Some points, one per row:
[ -45.   49.   22.    5.  -79.  118.   84.  -69.  -88.  -33.    0. -127.   33.   32.   62.  -65.  -74.   97.   49.
  -26.  -11.]
[  8.  12.   5.  43.  -5.  11.  10.  -6.  27.  42. -10.  33. -45. -20. -29. -23.  31.   9. -11.   9.  25.]
[ -8. -45. -22. -55.  29. -10. -85.  44.  37. -22.  -6.   8. -14.   4. -12.  44. -52. -62.   8. -13. -11.]
[ -4. -36.  -8. -43.   8. -34. -85.  25.  24. -16.  11.   1. -27.  -8.  -5.  34. -39. -39.  18. -19.  -4.]
[   1.  -18.   14.   -4.  -74.   67.   19.  -65.  -74.  -66.    8. -127.  -17.   -9.    4.  -32.  -70.   42.   71.
  -70.    7.]
[ -24.  -28.   -3.  -48.  -11.   44.  -15.  -22.  -29.  -44.    7. -105.    9.   15.   19.  -24.  -68.  -19.   47.
  -12.    8.]
[ 42.  62.  12. 103.   8.  27.  99.  -1.   0.  42.  26.  72.  14. -16.  -9. -45.  69.  38. -44.  27.  18.]
[ -84.  -58.  -36.  -93.   24.  -12. -108.   14.   20.  -24.  -39.  -40.  -16.   20.   -7.   73.  -83.  -62.   41.
  -38.   13.]
[  3.  -3. -11.  39.  -3.  27.  28.  -4.  35.  18.   4.  28. -44. -30. -34. -30.  59. -16. -14.  20.  31.]
[ 47.  53.   2.  66. -40.  20.  50.  -2.  12.  21.   6.  19. -13. -10.  -5. -40.  74.  30. -35.   2.  12.]
[-10.  21.  -7.  29. -39.  59.  13. -48.  -8.   7. -26. -46. -27. -10.  -4. -31.   8.  35.  15. -28.  13.]
[-23.  16.   9. -42. -42.  44.  15. -25. -57. -11. -10. -92.  55.  21.  28. -22. -73.  22.  22. -48. -12.]
[ 21.  67.  18.  65. -68.  81. 109. -63. -47.  29.  27.  17.  15.  20.   8. -61.  43.  96. -19.   8. -23.]
[ 32.  37.  -1.  92. -50. 107. 106. -49. -30.   1.  -4. -16.  -3.   2.  19. -62.  49.  78.  -3.  25. -40.]
[ -34.  -66.   20.  -84.  -48.   24.  -54.  -38.  -39.  -59.  -23. -127.   -9.   -4.   17.   -4. -106.   -3.   63.
  -59.    7.]
[ 34.  42.  10.  56.  -1. -26.  22.  26.  47.  42.  12.  73. -25. -21. -28.  -4.  78.   3. -44.   9.   5.]
[-30. -43.   1. -58.  18. -46. -80.  22.  20. -25. -10.  -7. -18.   0.  -2.  27. -38. -50.  15. -13.  12.]
[  19.  -34.  -19.    1.   53. -127.  -92.   33.   86.   24.  -18.   90.   -8.    4.   21.   57.   62.  -35.  -32.
   -5.  -11.]
[-14.  21. -27. -33. -54.  90.  11. -59. -38. -26.  -3. -47.  14.   9.  -8. -18. -60.  10.  33. -19. -15.]
[ -27.  -49.  -27.  -64.   78. -120. -118.   73.   48.   32.  -29.   97.    7.  -14.   -9.  100.   -1.  -98.  -23.
   -5.    1.]
[  8.  25.  30.  15. -61. 102.  62. -73. -62. -15.  14. -83.  11.  17.  28. -62. -44.  75.  19.  -1.  -4.]
[-12.  -6.  -4. -14.  26.  14.   0.   8. -21.   3. -27.   2.  28.  32.  26.   9. -11.  23. -18.  -9. -54.]
[   2.  -35.   24.  -58.   46. -127. -105.   68.   46.   34.    1.   68.   -5.  -21.  -24.   74.  -18.  -77.    6.
  -22.    1.]
12 more points follow, each with its number after it:
[ 23.  41.  -5. 105.   9.   4.  87.  -7.  10.  22.  13.  49.   0.  -6.  24. -26.  72.  28. -43.  50.  14.] 0
[ 34.  40.  18.  98.  22.   0.  71.   9.  42.  40.   3.  62. -46. -19. -24. -41. 106.  44. -46.  38.  16.] 1
[  10.   44.   19.   82.  -78.  127.  127.  -79.  -74.  -54.   15. -126.  -23.   -3.   31. -115.   -5.  109.   22.
   -4.   -3.] 2
[-12.  12.   1.  15.  52.   9.  42.  23.  20.  12. -15.  43.  -6.  -6.  -6.   1.  30. -25. -23.  40.   0.] 3
[ -2.  -8. -17. -19.  40. -79. -94.  46.  47.  14. -12.  52. -27.  -6. -35.  49.   3. -51. -12. -21.  12.] 4
[ 25.  14.  26.  79.  21.  -3.  40.   2.  31.  30.  -2.  31. -39. -24. -19. -27.  75.  16. -29.  14.   6.] 5
[  -7.  -29.  -23.  -75.   74.  -91. -127.   70.   65.   27.   -9.  109.   12.   27.  -23.   84.   -4.  -74.  -15.
   -3.  -24.] 6
[ -20.  -63.  -19.  -78.   56. -127. -119.   64.   45.    6.    5.   60.   36.    2.   -6.   81.  -44. -114.   -4.
  -22.    9.] 7
[ -29.  -55.  -34.  -68.  -14.   25.  -40.  -10.  -21.  -92.  -31. -100.  -20.    4.   34.   12.  -69.  -27.   60.
  -15.  -13.] 8
[ -8.   1. -12.  -2. -43. 101.  45. -34. -33. -39. -13. -79. -11.  -2.  13. -47. -14.  34.  30.  -2.  -5.] 9
[  7. -16.   8. -12.  31. -87. -38.  30.  17.  34.   4.  64.  19.  -4. -13.  23.  -5. -53. -18.   1.   9.] 10
[ 14.  35.  15.  37.  -3.  -4.  66.  13.  22.  18.   6.  35.  22.   8.  -9.  -6.  50.  20. -36.   1.  -7.] 11
Which two of these numbered points are nearest to each point below, ignoring the 2 directions in which the first points spread most? Their numbers follow each, nearest first.
[ 13.  30.   8.  45.  36. -54.   3.  36.  44.  48. -11. 106.  20. -11.   3.  17.  94.  -4. -60.  25.   2.] > 11 7
[   2.  -45.  -44.  -87.   31.  -27. -114.   41.   31.   10.  -10.   60.   -7.   21.  -28.   57.  -36.  -81.   14.
   -9.  -17.] > 6 9
[ 21.  48.  63.  96. -25.  38.  81. -30. -18.  14.   6. -32. -17. -16.   5. -91.  69.  86. -20.  11.   5.] > 5 1
[-27. -46. -44. -84.   8.   5. -96.  30.  21. -29.  -3. -29.  -8.  12.   2.  40. -33. -49.  22.  -5.  10.] > 9 8
[ 16.  22.   2.  43. -64. 119.  82. -61. -58. -23.  16. -58.   7.   9.  28. -52.   6.  87.  14.   3. -25.] > 9 8
[ -45.  -57.  -19. -127.  -18.   -6. -108.  -12.  -39.  -39.  -24.  -62.   29.   28.   25.   62. -102.  -21.   56.
  -39.  -32.] > 6 7
Here are 12 other points, each followed by its number:
[ -6. -27.  15. -21.  18. -62. -50.  15.  36.  20. -13.  -2. -11. -16. -22.  13.  -4. -32.  -5. -27.  14.] 0
[  -7.   -5.  -16.    3.  -54.   89.   42.  -47.  -28.  -57.    1. -117.  -32.   -2.   27.  -44.   -8.   37.   43.
   -3.   12.] 1
[-29. -37. -20. -43.  59. -71. -93.  58.  43.  -3. -25.  49. -17.   7.  -2.  77.   5. -50.  14.  -3.   1.] 2
[ 32.  48.   9.  83. -23.  66.  92. -41. -20.  29.   9.  15.  10.  -4.  -6. -75.  48.  59. -24.  41.  -3.] 3
[ 16.  -8.   4.  -1. -15. -26. -20. -19.   6.   2.  23.   5.  -3. -12. -10.   2.  -5.  -1.   2.  -9.  15.] 4
[ 13.  57.  13.  44. -14.   7.  63. -15. -10.  21.  -1.  25.   6.   3.   4. -25.  35.  18. -20.  15.  11.] 5
[ 11.  79.  10. 115. -30.  63. 127. -37. -30.  43.  20.   6.  26.  13.   5. -60.  39.  85. -28.  17.  -2.] 6
[ 47.  29.  -6.  58.  38. -39.  20.  17.  58.  76.  -7. 127.   5. -22. -25. -16.  95.  -7. -65.  39.   0.] 7
[ 17.  30.  13. -10.  21. -62.  -1.  35.  12.  48.   7.  48.  39. -15. -24.   5.   0. -24. -39. -10.  13.] 8
[ -8.  -1.  23. -34. -45.  47.  14. -54. -56. -29. -23. -70.  22.  27.  27. -23. -60.  52.  33. -14. -32.] 9
[ -44.  -45.  -34.  -68.   21.  -38. -105.    6.   48.  -20.  -31.   -8.  -34.  -20.  -23.   49.  -33.  -74.   37.
  -16.   35.] 10
[  11.  -14.   -6.  -38.   82. -124. -112.   83.   75.   21.    2.  111.  -31.  -19.  -30.   64.   21.  -71.  -18.
    5.   18.] 11
Which two of these numbered points are nearest to each point below, ignoring the 2 directions in which the first points spread most? Their numbers follow each, nearest first.
[-52. -31. -43. -56. -11.  32. -62. -16.   7. -38. -19. -77. -20.  -4. -29.  12. -74. -39.  62. -28.  33.] > 10 1
[ 27.  42.   0.  21. -40.  65.  64. -36. -59. -14.  27. -49.  60.  33.  25. -39. -20.  49.  -1. -16. -12.] > 6 5
[  0. -63. -35. -63. -10. -41. -84.  -4.  -4. -37.  45. -21.  12.  10. -10.  41. -70. -64.  36. -27.  14.] > 4 3
[ -30.  -54.  -15.  -88.  -49.   10.  -60.  -50.  -47.  -63.    4. -127.    0.    3.   21.   12. -101.   -4.   67.
  -63.    6.] > 4 0
[ 33.  35.  23.  85.  24. -29.  50.  11.  18.  77. -17. 116. -14.  -1.  -7. -21.  85.  43. -67.  32. -38.] > 9 7
[ -24.  -84.  -14.  -92.  -56.   17.  -98.  -49.  -45.  -71.    6. -113.   -6.   15.   13.   21. -127.  -33.   72.
  -31.   -3.] > 4 3
